One turn moves every row onto another: examples first, then more rows asked
k424: [ 16.9   7.4  -0.3  45.6  13.2 -32.9  12.6 -21.0   1.9 -26.4  -0.3 -15.6]
k247: [-25.0  17.7  16.6  30.1  35.8 -16.9   0.2 -20.5   8.9  34.0 -13.1  -3.8]
k218: [-25.9  20.3   3.8  34.0 -17.7  33.4 -24.6 -15.4  17.0 -25.6   4.4  13.3]
k773: [-21.7 -19.6  34.9 -29.4 -19.8 -11.0 -28.9  -5.5 -35.0  -1.3  16.0   2.3]
k307: [ 26.6  -5.2  36.3 -42.5  11.9   0.2  -1.1  26.8  38.0 -23.2   8.0 -10.4]
k855: [ 23.0 -15.1  47.8 -41.9  20.7   0.2 -36.4 -14.9  14.0  21.3   4.1  12.9]
k429: [ -0.4  -5.1  37.6 -13.5 -31.3 -36.3 -18.3  -7.2 -32.1 -17.9  17.6 -16.3]
k444: [ 14.2 -28.9  59.5 -29.7  26.3   9.8 -26.7  -5.9  17.0  16.0  13.1  19.1]
k667: [  5.0   0.3   3.5  45.9  -3.9 -37.2  16.6 -14.8   8.2 -20.7   8.2   5.1]
k500: [ -3.2  16.8   1.8  19.3  42.9  -0.6  -2.1  -9.0  27.5  34.8 -20.8 -22.2]
k972: [ 27.0  -0.3 -36.2  17.7  -7.8  11.7 -13.6  -4.2  18.7  -8.0 -11.4 -31.2]
k948: [ 32.1   2.8 -20.1  30.9  13.3  -9.1  -0.2 -12.9   8.5 -19.4  -9.7 -37.8]
k558: [-19.2 -26.2  47.6   0.5 -26.7  -1.4 -14.8   8.4 -29.0 -23.4  25.0 -10.6]
k118: [ 16.4 -34.9  49.7 -30.7  20.2  -6.3 -30.0 -13.4  -2.6  25.9  10.0  12.9]
k913: [-10.6 -24.7  46.5  -4.6 -15.1  32.4 -13.7  26.5   2.2 -33.9  23.7 -14.6]
k566: [-16.0  12.9   4.2  22.0  39.7  20.3  -8.6  -5.4  26.4  33.9 -18.9 -19.2]
k161: [ 16.9  -2.1  38.6 -22.0  -7.4  30.2 -13.3  28.9  31.4 -37.1  13.0 -24.4]
k474: [-11.7  19.5  -6.2  30.8  -1.6  47.3 -30.4 -17.4  10.2 -26.6  -6.5 -14.6]
k479: [-24.0  13.2  16.4  47.3 -13.6  -5.9   0.2 -16.9  10.6 -28.7  12.0  23.5]
k332: [ -0.8  13.8 -22.4  17.8 -15.4  43.3 -29.7  -7.1  21.0 -15.5  -6.3 -15.1]
k606: [ 17.1   9.0 -24.8  23.0   6.3  30.5 -20.9 -11.8  11.9 -19.1 -12.5 -36.1]
k125: [ -8.3  19.2   8.6  23.5  40.0 -18.8   2.8 -16.0  18.4  33.8 -18.8 -13.3]
k134: [-25.9  22.1  15.3  44.9  -2.0  22.2 -18.3 -25.0   2.2 -33.5   3.9   8.2]
k621: [ 12.6 -38.1  55.9 -25.7  24.5   1.3 -25.0  -8.0   4.5  20.6  13.5  16.6]
k964: [-35.6  13.9  17.9  32.9  32.3   4.5  -7.8 -17.4   7.6  32.6 -11.1  -0.6]
k219: [ 23.3  18.6  37.3 -48.0  -0.7 -32.0 -10.7   3.7  22.9 -17.8   5.1  -3.6]
k131: [ 27.3  16.9  28.2 -30.4 -24.0 -39.3 -17.4  -3.5  -3.0 -20.4   7.5 -26.8]
k683: [ 19.7 -18.4  54.4 -37.9  25.1   7.5 -32.3  -9.7  21.5  17.5   7.8  16.6]
k715: [  4.8 -35.4  35.3 -27.5   9.2  29.0  -5.7  34.5  17.1 -18.3  16.0 -13.1]
k947: [ 30.0  -5.9 -22.6  31.6  -2.4 -26.9   8.9  -7.1  11.8 -10.6  -3.0 -22.4]
k281: [-11.5  15.8  17.6  52.1   5.1 -17.9   2.8 -27.8  -1.0 -34.0   7.1   6.5]
k877: [-32.4  12.8  12.9  28.7  35.7  22.7 -11.6 -10.6  16.5  32.3 -13.6  -7.2]
k871: [-19.7 -43.1  34.3 -21.5  -8.3  22.8 -19.7  20.1 -19.2  -8.0  18.8  -6.9]
k478: [ 34.7  18.1  28.8 -34.9 -13.6  -5.9 -15.6  13.2  27.2 -29.7   5.6 -31.3]
k179: [ 21.5 -24.1  45.3 -39.0  18.6  -7.0 -34.4 -16.5   2.7  28.0   5.2   8.9]
k305: [  0.0  12.1  36.5 -42.5 -17.1 -38.5 -23.8 -12.7 -14.4  -7.2   9.2   3.3]

k281 turns into k134
k558 turns into k913
k479 turns into k218
Now find these:
k118 turns into k621
k877 turns into k566
k305 turns into k773

One turn moves every row onto another: examples first, then more rows asked
k68: [ 21.8  -4.6  -3.8 -27.9 -45.2  22.1 -11.7  36.8  11.2 -43.3  21.7  71.1
 -30.8   4.5 -20.7 -26.9  27.4  19.7  16.3 -29.2 -22.1 -48.0  -0.4  -2.8
 -22.0 -12.6  -8.2  11.0 -39.9   0.4  46.9  -8.5 -37.5  29.4  14.7  13.2
  20.9 -37.1 -20.0 -36.0  21.7 -41.9  30.5  -4.9 -29.0 -10.1   2.6 -42.7
 -34.5 -12.3 -44.1  19.0 -14.1]
k395: [ 18.9  39.5  24.1   7.4 -13.7  29.7  21.8  75.5  -5.9 -27.2   3.2  12.7
 -38.0 -15.2   6.1 -38.2  -8.4 -10.3 -15.8   3.2 -18.4 -19.0  23.1  -5.5
  -2.9 -34.1 -32.2 -11.9  -5.0 -44.2   6.9  13.3   4.6  13.9   8.8  60.4
   7.6  12.1  -4.0  48.9  34.2 -21.1 -12.0  21.2 -29.7 -29.2  -0.5 -35.8
  17.0 -30.1 -64.1  -5.0 -17.1]
k829: [ 34.7  11.9   2.1  33.6 -15.6  49.4   6.8  10.2  -6.3   0.7  29.3  18.0
 -58.1  44.3  45.3  28.2   9.8  27.9  -8.2  22.8  34.4  -6.6 -31.2  36.4
  13.3 -23.8  10.9 -46.1  16.5 -27.5  -3.4  -7.6  15.5  13.9 -22.8  10.0
  -6.5 -39.4 -32.1  43.2  25.0  -9.6 -16.0  10.7 -28.7   1.7 -12.4  11.7
  -0.9 -11.4 -24.7  -1.9  22.1]
k759: [ -9.8 -13.3   2.2  19.8 -32.7  35.2  38.7  14.9  -4.5 -23.2  26.8  34.2
  -9.7 -33.2   5.2  21.2 -25.7  50.4  11.9 -21.5 -46.2 -22.0   8.1  24.1
   0.4  65.4  -4.2  -1.7  22.5 -14.0  14.6  -7.6  12.2  23.2  -8.1 -31.4
 -18.2  -5.1  15.5  -4.9  33.9 -41.7 -19.7  -0.3   5.9 -21.2   0.8  14.9
  12.5   3.1 -17.3 -14.3  -7.9]
k32: [ 17.4  46.9  12.4  20.0 -28.1  24.0  13.4  24.6  -8.1 -31.1  35.2  23.7
 -14.6 -11.9 -27.0  -5.9  15.5  19.7  12.5 -21.6   6.3 -41.4  12.5 -19.4
 -30.9  -4.4   4.3  -0.3 -61.2 -20.6 -20.4  -5.5 -30.1  17.9   5.7  -8.6
  -4.6 -90.1 -10.9 -38.8  -2.5 -29.0  27.1  19.8 -66.7 -13.1 -13.0 -30.4
   1.4   4.6 -51.3   7.3 -18.5]
k376: [ 14.3  50.1  18.5  45.4   7.7  40.9  24.1  13.3  -6.5 -31.1  19.0   0.3
 -18.5  11.7 -28.5  -9.3  23.0  30.0 -15.3 -30.5  35.8  -9.5   2.3  22.6
   0.2 -62.3   2.6 -20.4   4.2 -29.6 -72.2   2.3 -27.7  29.6  27.3 -12.7
  -2.9  -0.8  16.4   6.2 -10.5 -25.7  21.8  24.5 -26.5 -16.0 -13.6 -48.8
  43.0 -19.5 -39.2  13.3  14.4]
k638: [  4.9 -21.3  27.6  13.1 -46.1  38.4  25.9  31.7  -6.8 -22.4  -2.2  46.0
 -30.8  34.7  20.4 -10.1 -11.0  42.9   7.6  28.7  33.9   6.3 -52.0  42.2
 -13.5 -37.9  10.7 -45.3  25.4 -26.9  27.6 -25.5  30.4  32.6  -1.6  36.1
  19.7  -8.3 -25.8  15.7  15.2 -15.4  -5.0   0.3 -17.2   9.6 -30.6   9.6
  -5.9  -3.2 -38.6  17.7   3.9]
k248: [ 10.9  12.2   9.1  14.1 -13.3   1.0  22.7  17.5 -17.8 -19.6  55.1  33.0
  -0.5   5.7  13.2  11.9  58.6  25.3  34.1  -0.9  -3.7   0.7 -13.9  -5.9
  20.1 -30.2 -11.9  -1.2 -26.1 -13.3  17.2   9.2  22.8  30.9  47.2  28.1
  -4.5  30.1  -9.6  12.7  31.5 -11.3  -7.9  67.3 -73.9  10.6   4.1 -48.6
  11.0 -30.3 -83.8  10.5  -7.6]
k58: [-11.7   0.4  18.6  -0.9 -16.0  45.8  35.3  40.2   0.0 -38.3  40.3  31.0
 -37.5 -25.6   6.6  11.9  21.4  52.9  -3.2   4.2 -32.7 -15.7  -5.0  12.2
  -5.2  68.3  -1.3  -8.3   2.2 -31.5  12.3   5.3  17.0  28.4   8.7 -42.7
 -36.9  13.6 -21.5  11.2  16.3 -20.4   5.9  18.8  27.7  17.8   9.0  -2.8
  -1.8  11.9 -11.7  26.1 -10.8]
k996: [ 13.5   5.3  -2.6 -29.8 -22.6  10.4  -5.3  48.3   2.4 -32.4  38.5  46.0
 -38.0  12.2 -25.1 -15.7   4.6 -13.8   7.6 -18.8 -30.0 -28.1 -34.1   2.0
   4.8 -26.8 -40.4  15.8   2.3 -10.1   4.5  -1.1  -7.0  18.4  -4.6  47.1
   8.7   3.7 -45.4  32.7  -3.8 -33.0  12.5  24.2 -26.9 -25.3 -12.2 -72.2
 -29.6 -45.5 -46.8  -3.4   4.7]
k547: [  8.4  13.6   4.5  33.5   4.3  54.2  25.9  31.6  -9.6 -45.8  -3.9  37.3
 -14.7   9.9 -33.8 -51.7  33.3  50.4 -13.2 -41.3  26.1 -32.0   6.8  28.3
 -14.6 -54.0   8.6 -11.7 -17.3   7.1   1.2   2.5 -38.9  26.0  28.0 -24.0
  12.9 -41.9  38.8  -9.0  25.1 -13.0  27.4 -17.6  -8.6  14.3  22.6  -6.8
  26.1  -8.9 -36.7  26.5   6.8]
k328: [ -3.3  23.6 -21.5   6.7 -21.7  28.2  -2.6 -20.8  15.0 -25.5  52.8  27.7
 -26.0  48.5  14.9  43.6  20.8   1.0 -11.2  -9.4  26.1   7.6 -14.5 -22.3
 -11.1 -34.1 -17.9 -33.9  15.5 -26.1  -2.3 -26.8 -24.6   4.7 -19.7 -27.5
  -1.9 -34.7   1.7   0.8  -1.0 -38.6   7.5   2.2 -17.1  12.9 -22.8  30.1
  19.2  -6.9  12.5  -5.7 -28.4]
k987: [ -3.1   9.5   7.2  33.3 -22.9  -5.1  39.1  15.8   4.9 -31.9   4.4  36.0
   3.1  12.4 -19.7 -16.1  35.4  -2.2   8.4 -43.7 -29.9 -62.2 -18.1 -21.0
 -20.3 -12.4 -30.1  16.4  25.2  12.5   8.2  -7.7   3.0 -20.2  23.4  29.0
  11.6 -42.9  13.3 -24.1  67.5 -35.0  12.8  31.1 -65.2   3.5 -17.8  13.7
   5.2  -6.0 -52.0 -22.7  -7.8]
k425: [ 11.1  45.4  16.0  19.6 -12.0  27.3  13.7  21.2   6.2 -37.0  36.6  33.0
 -27.2  -3.8  10.1  -3.6  73.4  40.2  15.4  23.7 -26.9 -10.6   2.4 -23.3
 -13.2 -34.9  -8.8 -35.6 -18.2 -20.2   0.1 -10.5   4.1  29.5  83.4   0.5
  -6.4  15.3  -5.1  31.2  14.3  -8.0  -4.8  15.7 -40.1  28.1  -4.6 -36.6
  17.2 -11.4 -96.7  -1.1  11.6]
k290: [-33.2 -18.5  -3.5  15.7 -22.6  18.7  35.8   9.2   0.1 -18.7  31.0  57.0
  -8.9 -23.3   4.1  23.5 -23.0  44.1  15.4  -9.8 -27.2 -11.0 -25.6  25.3
  -4.9  61.6  -6.8   1.7   2.5 -18.0 -10.6  -7.8  24.7  43.4  -8.2 -22.8
 -45.1  16.4 -16.7  -3.9  11.7 -52.3   4.4  30.4   1.4 -22.9   3.8   7.9
  14.3  -1.3 -17.5  -9.2 -11.9]
k382: [ 13.1  42.7   6.9  26.8 -20.1  14.9  11.8  20.8   3.4 -30.8  12.6  51.8
 -21.7  39.5 -19.4   6.5  32.7  33.0  18.1 -18.3  28.1  -6.7 -11.1  29.4
 -14.4 -71.4   1.7   9.5  24.0 -15.6  -7.7 -13.5 -24.0  35.2  42.8 -12.9
  -2.4  78.3  -2.6  15.2  10.6 -21.2  -4.7  14.8 -17.0 -58.8   2.4 -37.9
  11.7 -16.0 -26.4  16.1   0.8]
k633: [  7.8  10.0  33.1  24.8  -2.3  16.4  13.1  47.0 -35.2   6.2  -8.9  60.2
   0.8   7.2 -25.8 -27.3  -7.4 -27.2  12.7 -34.9  11.3  17.4 -11.5  11.8
 -23.9 -44.9  19.4  10.1  31.7  -8.4  14.9   4.3 -38.2   3.1  -3.1  16.1
 -22.5 -27.9  -2.6   8.1  15.8  18.8  16.7  51.3 -48.8 -10.7  -3.4 -34.6
 -15.8 -13.0 -42.3  -7.7  -2.6]
k364: [  4.9  22.6   2.1  34.3 -18.4  47.2  10.3   0.9  21.6 -21.0  24.6  35.9
 -52.5  19.4  57.7  -4.9   6.3  14.2  17.9  24.5  50.6  -8.0  -6.9  -3.8
  -7.1 -42.2  -7.9 -38.0   7.3  -4.0  29.6 -24.3 -26.1  12.6  -8.0 -19.5
 -13.4 -16.3  -9.6  13.2  31.1  -2.2 -23.0   7.5 -18.8  -8.0 -15.6  47.6
  17.5  -3.5   2.1  14.0 -13.3]
k259: [ 27.8  47.9 -26.6  19.1   6.3   6.5 -17.6  11.2  11.8 -44.7  30.8  26.2
 -42.1   7.3  -7.5 -34.4  27.5  43.1  14.3  -5.3 -12.4 -42.4  -2.8 -12.9
 -38.7 -20.1  -3.8 -24.2   7.7  -6.2 -19.2 -14.7  -8.2   9.6  83.9  -5.1
  -6.3   6.0  -8.7  23.9  15.2 -30.3   1.9 -20.3 -43.8  56.7  -9.0 -14.1
  12.2 -11.8 -60.2 -15.6  34.8]
k973: [ -6.5  -7.5  14.0 -22.4 -53.2  38.9  27.8  26.3   0.4 -21.6  32.3  20.4
 -14.8  42.3 -22.4  32.0  23.8  31.5   5.5 -10.2  23.4  14.9 -32.9  44.6
  15.5 -21.2   0.6 -47.4  23.6 -22.6   7.4 -24.4  28.9  11.5 -23.6  20.3
  40.6 -36.5  -4.8   8.8   2.3 -33.9  19.5  -6.3 -22.5  29.2 -19.6  -6.1
  -0.5   4.7 -37.0  -6.8 -39.2]
k104: [ 35.2  39.8  18.9  11.3 -22.4  25.4   4.4  49.3 -12.6   4.6  -2.0  50.9
 -16.8  43.0 -11.1  26.7  53.5 -11.3  -2.6 -31.7  -4.6   8.6  27.5  38.9
   2.7 -37.8  27.2   3.2  16.7 -25.6  29.2   6.8 -24.9  15.6  19.7  -2.6
   3.5  12.5  12.1  13.5  53.5  -7.0  14.9  22.1 -24.3 -38.4  31.1 -27.8
  -8.0   0.5 -45.8 -16.7 -16.2]
k579: [  1.2   2.9  16.9  19.0 -16.0  27.6  25.2  24.9 -13.2 -29.9  42.1   1.2
  -6.6 -26.8   0.1  -3.6 -44.8  19.1   3.1  -7.9 -38.4 -11.6  -1.1  19.7
  -3.6  74.4  -6.5   3.6  21.8 -27.7  -2.1  -8.7  14.7  24.9   8.0 -33.0
 -18.5 -12.9   4.9   4.7   7.7 -16.4 -12.3  17.5  18.2   2.3 -18.3  11.6
  16.5  -2.7  -7.6  -8.0  12.6]
k965: [  4.3  59.1 -26.1  48.7 -22.2  -6.4  13.2  22.8 -26.7 -46.2  38.1  30.0
 -16.1   2.2 -18.6  -9.0 -15.8  58.0  23.8 -11.1  33.6 -46.5 -17.7 -22.2
 -55.8 -33.2 -20.2  20.2 -41.6 -16.1 -20.6  -7.5  -6.2  11.3  13.0 -10.4
 -17.4  -9.5 -15.4   0.1 -13.1 -26.0 -30.9   1.5 -63.1 -38.4  -7.2 -12.7
  23.1  -9.3 -42.1  21.2  -9.9]
k370: [ -5.1  -1.2   4.1   6.0 -22.3  26.4   3.2  21.8  -2.9 -33.0  43.0  22.7
 -30.6 -23.1   4.0  -2.9 -15.7  43.8  -1.1 -15.2 -24.2 -18.2 -19.2  18.4
 -22.2  75.2 -19.5  -5.5  29.1 -29.5  -4.3  -5.2   5.4  18.1   9.4 -34.3
 -30.9  26.7 -16.7   6.6  -5.7 -10.2 -25.3  13.5  35.9  19.1 -16.3  -6.4
   4.6   0.4 -18.6  16.2  -2.2]
k255: [-12.3  -5.8   9.3 -18.2 -30.6  30.3  27.8  10.2   4.8 -44.7  38.9  23.8
  -4.9  16.2 -13.8  -0.4 -14.5  21.6  23.4  -7.1  40.3  25.2  -5.7  -9.0
  -7.0 -44.2   6.1 -31.2  22.6 -23.9  31.3 -27.2  -8.1  15.3 -10.5   0.5
  23.8 -14.7   9.5 -15.3   2.9 -42.4  20.3   2.0 -42.4  32.9 -35.8  15.4
   8.8  -2.1  20.8  18.4 -45.1]
k718: [-25.7 -11.2  10.4  17.3 -17.8  25.9  37.8  34.9 -19.9 -24.9  29.6  30.1
 -22.4 -39.5  28.2  27.3 -11.7  43.7   4.1   0.8 -25.4  -0.4  -5.8   7.4
   5.4  52.6   2.5 -11.6  -0.8 -41.0  -6.0  14.9  17.7  35.3 -12.3 -28.6
 -43.2  11.0 -19.5 -18.5  14.9 -41.5  16.1  44.5   7.4  11.6   0.2 -19.5
  11.2   2.2 -24.8  17.7  -3.8]
k389: [ 16.3 -16.9  -2.9  13.3 -16.4  -9.4  21.2  -0.7  -8.4 -14.6  28.8  63.7
  14.1  31.1 -11.2  -0.1  45.8  15.3   5.4 -37.8 -16.7 -28.8 -27.0  -7.4
 -13.3 -11.4 -13.1  20.5  -4.0 -13.8  25.4   6.0  22.0  20.0  33.0  51.4
  -3.3  10.3   0.2 -10.7  64.2 -42.5   3.0  61.7 -83.7  -2.4  -0.3  -8.8
  -1.5 -24.3 -52.9  -1.1 -20.0]
k256: [ 26.4  65.4 -28.0  28.4 -17.3  15.0   9.0  51.3 -14.5 -36.4  20.8  25.1
 -32.3  33.0  -6.0  -1.7  21.3  39.8 -24.8  -5.8  -1.7 -46.3  11.4   6.1
 -32.3 -23.4 -28.1   6.3 -40.6 -36.1   5.1   4.7  20.9  16.7  23.6  14.1
   5.2  11.0   5.6  49.0  37.7 -35.0 -29.7 -23.4 -23.5 -41.6  35.3   9.1
  32.7 -12.4 -56.9  -3.7 -20.8]
k202: [ -3.5  -5.9 -23.0  22.0  -1.4  20.0   1.7  20.3 -29.5 -19.3  12.8  74.3
  -7.7  38.5 -54.7 -16.3  26.8  28.1  -2.7 -61.5  10.8 -23.2 -54.0  25.3
 -29.2 -44.6 -10.5  16.7  18.3  25.9   0.0  -1.5 -33.6  -1.3  -8.0 -15.3
  -9.9 -43.9  -0.8  15.7  -5.2   2.6  10.7  -2.4 -18.2   4.9  17.5 -25.4
 -12.1 -21.6 -42.9   1.6  12.1]
k276: [  7.1  42.0 -19.8  30.9   1.0 -13.8  11.5  25.9   4.2 -47.3  26.1   0.7
 -24.9   1.0 -18.0 -40.3   2.3   7.2  37.5 -31.0  -4.7 -64.0 -13.0  -8.2
 -12.2 -15.6 -22.2   8.8  24.5  29.4 -18.6 -12.7  -6.0 -23.0  41.7  -1.0
   8.3 -32.4  -1.8  -5.5  35.2 -24.7  15.0   2.6 -57.7  40.9 -16.5   1.9
  13.0 -11.6 -41.6 -27.3  29.1]

k68 turns into k996
k718 turns into k58
Now find these:
k104 turns into k382
k425 turns into k259
k255 turns into k973

